(in the rows, 128 means zero)
One turn or mirror swaps these rows in pairs. Which row does each one swap with?
The rows were stretched afterwards, more along some directions than others.
K_152: [134 106 135  91 119 109 129 135 140 128 127 137 138 149 114 139]
K_311: [121 149 157 117 134 141 162 100 141 146 111 113 128 122 143 111]
K_623: [134 130 136 113 140 136 159 119 132 127  67 125 139 135 131 110]
K_382: [135 152 154 118  98 115 151  95 135 145 117 105 143 107 140 150]
K_257: [126 158 138 125 140 149 125 142 145 112 137 107 143 111 135 128]
K_918: [118 137 142 126 143 116 116 138 136 130 105 151 144 141 146 107]
K_694: [120 170 135 108 141 142 141 132 140 119 106 116 152 127 167 122]
K_472: [138 122 130 130 127 158 151 160 137 131 118 144 122 124 152 111]
K_633: [137 114 138  66 134 126 115 156 142 119 147 152 122 154 122 111]
K_27: [126 131 145 144 122 129 142 118 119 147 115 136 144 116 114 128]
K_632: [128 129 102  96 111 119 138 159 120 111 132 130 113 149 115 121]
K_198: [140 124 117 157 112 136 156 138 140 115 142 115 137 127 112 132]
K_312: [123 140 163 133 153 130 101 149 147 122 131 125 156 109 144 103]
K_683: [136 116  92 122 135 142 142 172 119  92  99 137 111 182 111 115]
K_509: [151 125 150 166 154 145 159 132 142 114 104 109 139 124 110 141]
K_14: [146 123 116 159 167 155 148 171 124  91 113 126 121 151 112 119]
K_813: [100 127 135 109 107 135 131 119 123 134 126 117 127 115 133 116]
K_863: [149 109 130 151 125 136 133 129 133 126 144 133 132 116 113 125]
K_828: [144 115 107 123 111 134 115 172 127  92 110 138 110 155 114 120]
K_973: [135 135 159 104 161 133 119 153 161 111 104 123 144 137 148 124]
K_19: [122 120 129 149 129 141 153 148 140 100  93 112 119 147 143 108]
K_72: [133 110 136 126 137 146 133 140 128 134 110 136 131 126 120 105]
K_251: [117 110 103 130 151 127 130 186 114 106 135 146 119 168  88 103]
K_7: [129 124 150 143 144 131 106 152 154 102 118 113 129 137 129 136]
K_672: [133 122 120  97 141 118 131 147 118 104 118 131 125 168  89 161]
K_337: [111 159 127 143 121 139 171 118 115 122  97  99 139 104 136 143]
K_709: [118 134 136 157 138 151 129 141 156 121  91 131 132 111 167  93]
K_498: [146 116 103 108 123 127 145 139 126 109 122 143 120 165 122 143]
K_534: [123 128 163 120 136 131 116 119 141 128 120 109 144 103 142 144]
K_75: [120 153 139 169 114 159 147 116 151 127 108 122 140 100 177 126]
K_204: [135 128 137 157 122 112 142 159 137 116 147 120 127 141 120 136]
K_977: [111 168 124 142 118 138 141 110 124 138 119 129 148 110 148 116]
K_524: [146 112 143 137 139 130 149 161 147 125 118 132 126 124 137  97]
K_929: [140 122 139  98 154 137 126 132 121 116  89 132 132 139 118 132]
K_835: [126 127 133 125 134 115 121 144 133  98 119 118 109 169 100 112]
K_993: [158 132 134 140 129 152 147 145 155  99 125 120 125 131 132 102]
K_121: [135 129 111 143 128 122 154 152 116 105  92 138 126 174 109 136]
K_433: [129 145 123 156 132 148 150 140 138  97 118  96 130 128 144 147]
K_296: [ 92 148 100  96 116 138 113 140 124 125 122 142 121 133 147 116]
K_107: [118 163 140 124 121 152 146 106 143 130 115  97 137 108 154 152]
K_909: [118 115 147 143 153 115 133 164 126 109  99 126 134 135 123 127]
K_502: [106 140 130 116 104 130 101 123 133 122 124 138 134 122 147 137]

Swapped with K_14: K_929
Swapped with K_694: K_312
Swapped with K_19: K_813

One turn or mirror swaps these rows in pairs. Which row does each one swap with?
The rows were stretched afterwards, more along some directions than others.
K_773: [147 185 110  72 118 100  79 108 143 138  50 153 100 129 131 141 146 156
 170]
K_225: [134 183 113 119 128 148 102 107 114 112 125 124 131 140 142 122 133 115
 134]
K_33: [107 126 136  94 119  92 101  92 161 130 119 140  58 119  95 127 144 134
 133]
K_334: [ 77  89 130 129 120 118 127 116 149 143 148 120  84 106 118 140 135 137
 121]
K_156: [164 163 107  86 113 131 129 113 113 116  99 117 121 151 148 107 150 109
 148]
K_784: [133 131  98  96 179 140 145 103 112 116  98 174 137 122 136 138 119 156
 151]
K_406: [135 154 124  88 133 117  88 117 151 158 102 131  96 113 140 125 169 111
 141]
K_43: [148 163 104  63 142 132 136 116 139 144 112 153 114 139 157 139 140 132
 159]
K_146: [123 116  94  99 172 149 143 104 117 101 130 172 143 131 126 140 127 157
 153]
K_253: [137 134 136 104 134 125 111 111 100 111 117 123 131 142 120 136 146 113
 172]
K_52: [103 127 136  81 122  92 109  97 165 123 110 144  61 111  94 129 137 136
 130]
K_540: [141 110 113  93 112 154 145 108 159 126  95 133 110 133 116 144 134 124
 158]
K_521: [156 183 105  80 111 108  80 117 143 136  58 156  96 129 132 144 147 164
 170]
K_675: [142 128 117 116 132 118 112  98 137 155 119 135  84 141 158  90 148 131
 146]
K_341: [100 151 101  91 154 139 133 129  97  92 146 139 132 128 125 129 132 148
 140]
K_79: [ 96 109 108 136  91 127 115 111 157 116 110 140  94 101 111 155 119 182
 122]
K_720: [140 138 123 103 109 101  66 102 147 128  62 141  86 107 130 140 145 163
 143]
K_268: [114 125 105 127  90 123 108 115 155 120  97 139  95 107 125 162 115 179
 131]
K_26: [161 167 109 101 104 132 125 116 118 120 107 114 116 152 139 113 163 114
 145]
K_183: [142 155 109  77 128 112  73  90 141 122  69 159  85 123 125 138 150 153
 144]
K_653: [138  97 119 104 117 152 143  95 161 118  98 141 108 127 110 148 126 123
 160]
K_563: [138 195 116 123 133 145 100 112 112 125 118 125 130 137 148 131 136 117
 134]
K_67: [ 74 101 130 125 119 116 130 117 149 136 153 120  82 101 128 144 126 139
 121]
K_477: [ 73 103 122 121 121 118 128 116 149 137 154 118  85 111 129 133 129 136
 122]
K_706: [153 161 103  65 150 132 136 113 129 149 110 148 117 141 164 135 147 131
 159]
K_357: [107 166 101  89 155 139 130 121  93  96 135 143 129 132 125 131 138 148
 135]
K_965: [130 127  98  82 167 141 130 115 115 118 100 180 130 128 127 146 128 166
 157]
K_891: [104 105 110 127  94 132 116 123 161 107 114 137  95  96 120 157 108 183
 134]
K_293: [131 101 128 105 113 149 137  93 154 125 102 137 111 137 105 148 137 122
 155]
K_704: [103 142  97  88  81 143 119 108 175  93 111 117 111 101 125 162 124 139
 153]
K_567: [132 127  91 102 174 143 144 105 128 109 112 175 131 128 135 141 114 159
 157]
K_730: [ 95 105 100 123  93 126 129 111 168 106 102 138  96 107 111 162 103 169
 128]
K_772: [107 164 104  90 158 136 137 114  91  92 137 146 126 128 126 133 134 145
 141]
K_360: [113 170 105  84 154 129 132 119  89  95 121 144 124 126 121 129 137 148
 140]
K_364: [167 124 115 131 147 129 118  88 119 155 102 145 124 178 150 142 151 106
 154]
K_488: [102 147  97  98  86 142 115 103 172 103 114 114 106 103 126 162 132 140
 142]
K_588: [100 120 101 134  91 128 118 118 158  97 107 135 111  94 116 153 111 181
 130]
K_487: [148 184 102  72 104 114  81 125 151 138  55 143 100 123 132 144 150 159
 169]
K_299: [137 118  92  93 175 147 143  93 125 114 100 179 129 129 130 142 123 153
 158]
K_350: [ 74 100 122 116 120 116 134 129 152 127 153 116  87 105 127 135 117 142
 116]
K_795: [ 95 111 111 119  97 114 118 121 168 109 112 130  96  92 126 156 101 175
 122]
K_272: [ 79  96 124 121 122 115 129 122 150 140 142 117  88 107 134 137 125 139
 121]
K_485: [105 170 106  85 154 136 134 124  90  99 138 137 128 131 132 130 131 141
 135]
K_975: [101 136 142  91 115  89  97  95 154 127 111 140  59 116 102 131 139 135
 134]
K_163: [178 133 117 137 144 130 118  94 121 154  92 146 126 168 146 146 160 116
 154]
K_712: [150 142 114  83 129 112  78  91 150 123  62 159  82 108 123 135 158 159
 149]
K_68: [131 159 118 101 124 118  80 113 151 164 112 133  95 126 139 128 170 112
 134]
K_383: [145 138 120 115 135 112 105 103 135 163 122 133  90 146 166  91 144 123
 143]
K_335: [106 163 111  83 148 129 133 123  89  97 131 133 126 126 121 131 136 137
 136]
K_78: [131 137 137 107 144 126 118 101  96 115 123 135 130 151 119 137 148 107
 170]
K_135: [ 73  97 127 118 122 111 125 116 147 137 152 120  81 109 116 133 138 135
 121]
K_255: [133 130 135 109 130 127 111 117 101 114 119 124 135 145 117 140 151 118
 172]
K_77: [172 126 113 130 174 137 127  79 113 144 105 167 129 177 135 131 158 117
 151]
K_823: [130 113 105  98 171 142 149 111 128 119 114 175 129 114 131 133 119 160
 144]

Swapped with K_521: K_653
Swapped with K_485: K_477
Swapped with K_341: K_350
Swapped with K_784: K_79
Swapped with K_68: K_156

